Each row is where one point has got to under a steady rotation. How many steps took it there?
The counts run from 0 to 381.
[132 121 139  66 125 136 146 103 101 145 163 156 155 171 180 183 105 141
  98 145 159 191 168 160 152 146 109 146 101 137 131 152  77 169 157 173
 114  97 135 116 156 122 143 133 142 116  99 114 105 138 163 127 180 142
 139 114 101 129 149 168 158 124  77 156 124 156 104 118 152 131 103 134
 110 155 132 146 110 114]
160
[136 144 137  90 139 125 181 103  99 140 145 154 144 179 153 161  95 113
 109 150 159 184 152 169  97 164 128 142  87 174 144 153  92 177 159 196
 113 111 131 124 148 114 131 156 122 129 107 132 101 121 138 138 168 119
 131  79  88 138 139 144 141 133  87 160 139 164 123 136 142 140  87 100
 110 123 136 163 124 128]
279
[127 114 152  82 121 149 139  98  91 125 163 142 138 178 166 189 105 146
 110 169 168 180 140 140 147 149 121 142 127 118 130 122  66 161 161 167
 125 101 136 117 161 134 135 129 137 112 113 124  88 144 147 131 202 137
 142 119  66 119 117 172 151 131  81 157 115 152 100 120 152 138 108 146
 116 142 135 162 149 113]
379
[130 100 135  63 132 112 161  97 125 135 168 150 147 173 183 153 109 133
  88 150 155 176 143 148 116 161 141 131  83 179 128 131  91 171 167 187
 133 120 163 147 150 121 145 128 125 127 116 123 117 114 143 145 169 115
 148  87  95 140 153 177 161 147  87 150 124 170 126 138 170 125  98 120
  99 145 129 123 117 126]
154
[135 120 137  79  96 125 117 102 144 141 138 149 128 165 179 169  90 131
  88 140 150 181 141 136 161 173 107 140 129 147 143 146  99 146 154 193
 117 130 151 154 141 152 124 155 151 107 100 139 109 129 172 143 167 110
 115 116  62 136 128 150 137 125  85 146 112 153 116 141 122 153  92 140
  82 104 114 159 102 143]
307
[126 135 147 100 108 145 134  95 139 135 148 124 132 180 172 166 101 145
  99 164 163 172 147 129 162 159 125 153 121 124 137 129  83 150 163 182
 132 123 141 129 160 151 125 135 133 108 105 140  90 132 146 131 197 116
 140 103  65 136 117 174 136 134  81 172 119 150 104 114 147 133 107 157
  90 133 145 163 146 118]
213
[124  93 135  79 121 123 145 108 152 130 142 133 117 177 154 168  92 124
  87 163 151 168 116 118 124 174 145 134 112 174 142 128  79 134 147 206
 124 126 153 127 155 137 131 138 121 114 114 155  90 122 133 135 179 110
 118  75  63 117 121 162 145 141  85 164 107 145 116 114 159 123  87 147
  98 104 115 151 146 127]
376
[132 124 159  91 104 142 116 117 127 133 145 135 126 160 179 157  94 137
  98 154 150 190 146 141 158 172  87 148 127 135 141 132  90 146 173 187
 115 136 152 150 117 147 138 143 143 123 101 147 101 133 171 127 183 119
 118 123  59 134 120 182 131 132  98 158 118 143  96 127 118 145  93 148
  81 132 101 156 128 145]
190
[129 100 140  59 145 127 156  95 116 152 162 137 138 154 163 161 132 136
  78 153 161 187 131 150 107 162 134 141  79 181 132 138  89 166 152 171
 116 115 136 117 142 102 138 124 124 128 109 131 103 130 140 132 171 138
 140  91  95 129 154 168 175 145  89 160 119 170 132 131 172 113  95 128
 121 140 123 153 134 123]
5
[113 112 139  71 124 128 113 113 149 141 136 138 124 153 150 151 111 132
  56 150 142 187 138 126 129 173 102 154  82 191 139 146 107 151 140 192
 100 131 140 129 132 103 142 144 139 141  97 159 116 126 161 109 154 137
 116  95  85 119 136 170 154 132  87 169 116 148 126 125 138 120  76 151
 101 123  99 155 140 135]
179
[103 113 130  75 129 122 144  93 141 128 146 134 145 175 143 156  90 138
  59 150 151 172 135 133 139 150 126 149  86 163 117 135  88 173 135 201
 114 125 129 116 153 107 132 149 131 127  97 150 101 115 137 117 165 131
 129  81  80 133 122 171 154 159  78 176 131 136 126 128 153 121 102 154
 101 138 118 141 144 104]
218
[103 133 134  95 128 130 148 100 131 129 145 123 131 166 143 150  96 127
  76 148 145 194 127 146 102 169 103 149  89 179 119 137  96 170 144 211
 110 129 124 129 138  95 135 157 125 138 105 160 102 119 149 128 162 120
 114  78  88 138 137 172 132 150  86 174 144 142 123 137 136 138  85 127
 103 131 114 150 151 130]
233
[124 132 125  76 127 142 156 112  65 134 158 158 154 185 158 180  88 134
 118 147 159 166 126 162 113 166 115 119 116 149 118 143  91 175 153 194
 131  99 133 128 163 124 140 145 149 118 104 126 103 130 161 142 175 117
 138 120  77 136 140 156 148 115  78 156 126 150 114 134 153 149  87 132
 121 136 113 156 118 131]
270
[106 121 120  64 126 116 141  86 135 142 143 145 150 171 145 172  92 121
  67 148 157 179 136 133 130 156 149 149  76 172 133 148  89 165 123 185
 106 101 136 116 172 100 126 164 133 117 100 139  99 124 123 135 166 136
 119  76  81 117 149 146 164 139  70 156 131 155 138 125 147 138  94 137
 124 120 127 152 116 101]
273
[133 121 158  64 147 133 141 106  87 146 162 139 136 155 173 167 128 142
  93 153 167 202 147 161 129 161  96 151  92 148 132 141  83 173 163 168
 108 104 126 111 130 108 138 134 138 133 112 117 107 142 163 129 179 161
 132 119  98 127 146 176 148 125  86 159 127 164 106 134 152 122  97 123
 124 149 125 161 142 127]
176
[122 138 129  86 125 128 162 100  88 139 160 146 153 192 166 155  89 130
 111 148 159 170 137 168 102 165 129 134  96 170 115 128  95 187 154 203
 131 116 135 133 162 118 139 137 133 119 118 134 105 114 141 152 173 107
 145 102  96 136 147 166 144 145  75 160 137 148 123 137 154 143  91 127
 103 148 143 146 127 126]
271
[127 116 118  84 142 110 174  90 105 140 162 140 148 177 152 163  95 128
  94 152 159 169 136 144 103 151 153 143  91 176 131 141  90 171 152 188
 122 108 136 128 166 111 136 149 121 124 120 131 105 118 121 157 167 120
 139  79  85 131 144 153 150 148  82 157 132 165 127 142 163 126  99 121
 118 125 135 154 131 111]
107
[120 115 130  77 142 130 164 113  82 134 149 161 150 170 147 182  95 123
 105 149 162 179 119 174  99 167 118 128  96 177 132 146  98 173 140 186
 115  99 128 117 158 111 136 155 135 133 109 132 104 130 145 140 167 130
 129 101  81 124 154 145 148 121  75 164 129 165 119 137 154 135  77 110
 135 126 121 157 118 131]
114
[113 107 128  87 131 108 167  93 135 125 150 143 135 168 162 160  83 116
  91 148 149 176 127 144 112 154 139 132  98 174 136 140  83 152 149 204
 124 122 149 148 166 118 131 154 120 129 117 147 102 108 121 151 175 104
 108  63  76 138 132 149 136 155  92 152 133 161 135 143 142 134 102 122
  96 113 125 144 118 130]
92
[113 117 151  75 153 140 161  98  89 124 160 139 147 160 143 175 102 136
  94 151 162 192 136 167 117 149 116 151  93 149 126 137  71 178 139 181
 101 103 116 105 151 101 130 146 124 134 107 135 101 131 142 123 179 142
 130  91  90 128 139 171 142 139  84 166 138 154 119 119 156 127 107 126
 134 145 124 155 139 106]
59
[132 150 147  94 117 136 139  98 105 150 153 146 151 161 178 165 108 137
  93 145 165 198 154 170 149 153  99 162  99 132 140 149  92 166 164 177
 100 109 131 139 143 124 140 159 143 117 111 124 113 138 159 147 182 134
 129 125  76 140 140 171 136 118  92 156 136 165 109 149 111 162 105 123
 104 127 139 167 119 126]
128
[109 121 149  88 135 137 140  98  83 131 161 150 146 156 170 192  98 130
 101 146 167 198 123 158 145 152 102 145 118 116 133 137  74 157 153 182
 110 104 119 136 160 114 135 158 143 122 112 132  96 136 146 148 186 135
 108 119  66 129 137 173 126 132  93 139 142 165 110 142 122 155 114 123
 121 131 118 167 130 118]
246
[126 115 139  80 121 140 138 107 136 136 132 127 113 171 146 172 103 133
  94 173 161 168 131 125 138 166 140 148 122 143 153 132  86 132 153 184
 118  99 137 126 163 148 115 148 119 109 104 151  83 136 136 126 189 114
 135  89  53 113 105 159 147 118  85 159 107 157 104 115 160 130  98 150
 111 107 138 180 149 119]
220
[118  85 128  58 121 119 130 102 140 145 155 148 137 164 178 164 102 132
  73 149 145 159 116 115 122 171 137 119 101 178 137 125  96 141 152 195
 122 123 157 172 158 126 132 137 145 115 111 136 114 123 140 141 160 120
 123 100  68 112 139 164 165 137  82 143 102 162 131 136 153 129  86 144
  95 111 102 149 117 139]
313
[116 110 148  80 116 141 122 103 139 121 144 150 120 163 173 186  78 134
  93 143 154 190 136 125 175 158 108 147 134 122 160 137  67 141 148 180
 113 117 145 119 152 146 130 152 147 104  93 140  91 132 159 121 181 138
 108  99  56 121 111 163 141 131  90 153 117 144 109 112 135 134 106 152
 102 117 115 160 120 125]
370
[134 148 145  96 110 139 113 101 113 169 140 142 144 163 181 151 125 141
  92 158 161 182 141 155 139 177 114 154 108 143 141 137 114 149 164 185
 105 118 138 158 144 147 130 150 147 109 108 149 109 134 153 151 187 113
 142 126  68 133 129 174 141 120  87 150 119 164 109 152 135 171  98 127
  93 113 133 176 133 133]
127
[114 100 148  68 139 124 143 105 100 131 165 140 143 150 172 160 119 135
  79 143 154 195 125 159 125 167  95 142  90 154 126 135  92 165 158 179
 113 117 131 139 133  87 144 140 135 138 119 142 113 125 159 130 171 143
 121 120  97 129 146 187 149 145  88 154 143 164 116 136 145 118  97 128
 122 150 101 139 139 139]
20
[113 108 146  92 142 113 168  97 119 137 143 139 134 151 147 165  96 123
  90 153 163 188 109 156  94 169 136 141  93 170 142 138  88 149 152 202
 113 113 138 143 139 104 125 160 113 140 124 164  94 119 128 155 176 121
 107  76  66 133 140 161 126 146 104 152 134 164 130 151 137 138  96 109
 112 107 117 168 150 140]
76
[109 124 129  88 127 108 169  94 119 125 162 141 151 166 168 158  80 120
  87 143 149 189 133 157 130 146 123 139  87 153 125 128  78 164 159 202
 122 134 142 143 162 103 133 152 118 132 121 134 107 107 128 162 182 115
 122  84  86 149 144 167 129 161  89 143 145 152 129 152 136 138 106 118
  97 144 124 140 121 118]
256
[108 118 143  91 136 120 156 102 103 140 157 128 139 161 146 150 113 134
  79 156 150 176 114 148  83 178 131 137  87 176 123 125  95 160 157 194
 114 118 129 138 149  99 132 148 125 134 123 163 102 119 133 147 177 114
 131  89  82 137 135 190 140 154  93 161 134 150 122 140 155 130  94 134
 119 134 115 161 164 131]
68
[124  92 138  60 136 124 134 114 136 145 145 133 118 143 156 159 128 133
  70 154 154 180 111 127 112 180 124 130  87 199 155 142  94 133 147 185
 116 114 140 143 130 109 136 134 133 127  99 153 104 134 145 127 170 138
 120  91  78 108 135 169 159 126  89 163 106 164 117 132 151 115  78 135
 117 105 100 164 148 139]
344
